[[-35  52 -42   1  -8]
 [-14 -22 -21  62  20]
 [-50   3  72 -25  50]] ans = 72, 62

[ 17 -10  96  -5] ans = 96, 17

[27 32 53 96 -9  4 -7] ans = 96, 53

[[ 30 -10 -84 -56  66]
 [ 89  69  -6  28  32]] ans = 89, 69

[-10  43 -95 -12 -85   1   0] ans = 43, 1

[-29  32 -46 -27 -68  -3] ans = 32, -3

[ 11 -38  23   3  78   1 -50] ans = 78, 23
---
[[-54  26  27  72   3]
 [-10 -27   0 -21  31]
 [-84 -87  83 -91 -10]]: 3, -84

[ 37 -44   1  94  30 -41]: -41, 37

[ 15 -55 -69  30  83 -12]: -12, 15

[ 47 -72  32 -18  10]: 10, 47

[[ -8 -29  12  -8  39  -3]
 [ 44 -66  69  44   4 -31]]: -3, 44

[-12 -17 -82  29 -10]: -10, -12
---
[ 0.007 -0.018 -0.095  0.103  0.052 -0.103 -0.021] result: -0.021, 0.007

[ 10.1   5.5   9.3  -1.2  -7.4 -14.6  13.1] result: 13.1, 10.1

[ 1.6 -1.5  1.4 -0.9] result: -0.9, 1.6

[-125.25 -171.82  -90.04  186.97   89.44 -110.77] result: -110.77, -125.25

[ -8.95   2.51  11.01  -2.57 -14.01  -5.90 -15.09] result: -15.09, -8.95

[[ -97.7 -205.2   -2.6   80.1   27.6]
 [ -22.8  211.9   15.7  -39.5  -54.1]] result: 27.6, -22.8

[-108.078   11.404   44.221  114.745   82.010  -93.834  -32.914] result: -32.914, -108.078

[[-174.858 -189.918  -27.085 -159.885    3.733  103.508]
 [ 189.652  122.178   42.895   -3.758  -54.991  -37.623]] result: 103.508, 189.652
---
[[ 32  -3  81  34  -1  29]
 [-46  49 -18 -18  54  16]
 [ 64 -26  22 -11  -8  27]] -> 34

[[-10  62  39  19   4 -51]
 [ 16  44  24 -18  32  79]
 [ 45  18  24  -2  14  31]] -> 19

[[-55  41 -43  95 -28  49]
 [-33 -20  -2 -57 -22   8]
 [-36 -30  32  20  -8 -40]] -> 95

[[-46  27  -5  17  -4   3]
 [-21   4   4   3 -10   7]
 [-56  77   4  10   0   8]] -> 17

[[ 46  41  38  38   7  -8]
 [ 10  59  32  91 -24  42]
 [ 49  76  64  20   1  50]] -> 38

[[-27  -3  -7  33 -17  14]
 [-49  75  -8 -33 -60  66]
 [  1  -1   1   1  -1  -1]] -> 33

[[ 35 -70 -37  -7   4  24]
 [-23  30  33  22 -27 -43]
 [  9 -14 -15 -16  15  19]] -> -7
---
array([ -27, -389, -923, -542, -686,  686]) ⇒ 686, -27

array([[-940, -322, -665, -388,  362, -287,  414],
       [-211, -276, -241,  329,  289,  -44,  425],
       [-718,  506, -293, -647, -558, -930, -432]]) ⇒ 506, 425

array([2680, 3782, 4165, 3442, 9592]) ⇒ 9592, 4165

array([3779, 4127, 8336, 5017, 2388]) ⇒ 8336, 5017

array([[160,  85, 221, 151, 136, 146],
       [161,  35, 252, 149, 130, 144]]) ⇒ 252, 221

array([2004, 4625, 9893, 3655]) ⇒ 9893, 4625

array([5, 3, 8, 4, 2, 1]) ⇒ 8, 5

array([[-20,  18,   7, -16,   9,  18, -36],
       [-17, -30,  -5,  33, -34, -18,  37],
       [ 36, -35, -25,  13, -19, -46,  42]]) ⇒ 42, 37
---
[[ 17 -11  18   3]
 [ 14  -8  17   8]
 [-26  29   6  12]] => 14

[[5300 4700 8162 5831 2515]
 [2306 1019 8141 4098 4494]] => 5300

[[-199 -609  574  254]
 [ 297  264  300 -670]] => -199

[[35 24 27 83]
 [59 54 91 81]
 [40 53 72 95]] => 59

[[-15  27  -9 -10  -7 -21  -2]
 [ -8   0  -6  -3  -5  -7  -6]
 [ -1 -29  -1  -3  -3   2  -3]] => -8

[[ -72   91  343  227  174]
 [ 208  -66  -72  -92  -88]
 [ 600 -782  657  515 -896]] => 208
---
[14 29  2  0 91] | 91, 0

[-27  22  -5   4  77   2   6] | 77, -27

[[-16 -11  -9 -47  -8]
 [  2 -27   3 -14   1]
 [-23 -32 -10 -74  -8]] | 3, -74

[ 30 -78  24 -57   0] | 30, -78

[-44  78 -68   5] | 78, -68

[ 84 -77  45  74 -40] | 84, -77

[-17 -23 -57  24  77] | 77, -57

[ -7  76 -83 -16 -55  69  57] | 76, -83

[-19 -62 -25 -88  16] | 16, -88

[ 12   4  85 -15] | 85, -15
---
[[  6  16 -65  22 -69 -49  62]
 [-37  11 -57   0 -30 -71 -29]
 [-75  69 -10  82  76  70  76]] out -30

[[ 19   2  10   4  26]
 [-35 -30 -38  19  78]] out 10

[[ 20 -45  -2  47]
 [-35  34 -49   6]
 [ 78 -83 -50 -84]] out 34

[[-16 -16  44  52   8]
 [  3 -50 -92 -35 -78]] out 44

[[ 70 -17 -31 -44 -25 -37 -30]
 [-21 -11 -15   8  -5   2  -7]] out -25

[[ -7 -13 -93  -7  -9]
 [-89  56 -28  21   1]
 [ 47 -57  75  29  36]] out -28

[[-13  -3  -8  -2  16  12]
 [ 34   4  89   2  -6  -2]] out -2
---
[-14 -61 -62  -6   8  79 -34] Answer: 79

[[ 10  18 -43  33  22 -22  14]
 [  1  13  19   8   0  29 -76]] Answer: -22

[64 75  7 17] Answer: 7

[  5  60 -21 -48  83  57 -15] Answer: 57

[ 20 -33  25   3  62 -73] Answer: 62

[-38  -5   0  74 -50  -6 -29] Answer: -6

[[-68  -8 -53  67  13 -49]
 [-12 -14 -83 -22 -26 -39]] Answer: 13

[[ 57 -27  53 -16  32  -2  26]
 [-30  15  72 -17   6 -67  28]] Answer: -2
---
[[  2 -31 -32 -69 -38  17  -2]
 [ -9 -21 -18  43 -89 -74 -49]] -> -9

[[-38  46 -58   7  -7  -8  80]
 [-23  73 -57  11 -12  38  16]] -> -23

[[-14 -32 -36  69 -85 -53]
 [ 15 -20 -57  -2  32 -56]] -> 15

[[ -2 -33  -7  -8  12 -11   1]
 [ 28 -62  16  10 -14 -46  82]] -> 28

[[-11   2 -17  53]
 [-76  18 -66 -41]] -> -76

[[-69 -58  64  36  -6  49]
 [-46  17  43  40  20  60]] -> -46

[[-58  81 -27 -72]
 [-41  61 -44 -57]] -> -41

[[-14 -34  48  68 -27]
 [-28  29 -72 -66  31]] -> -28
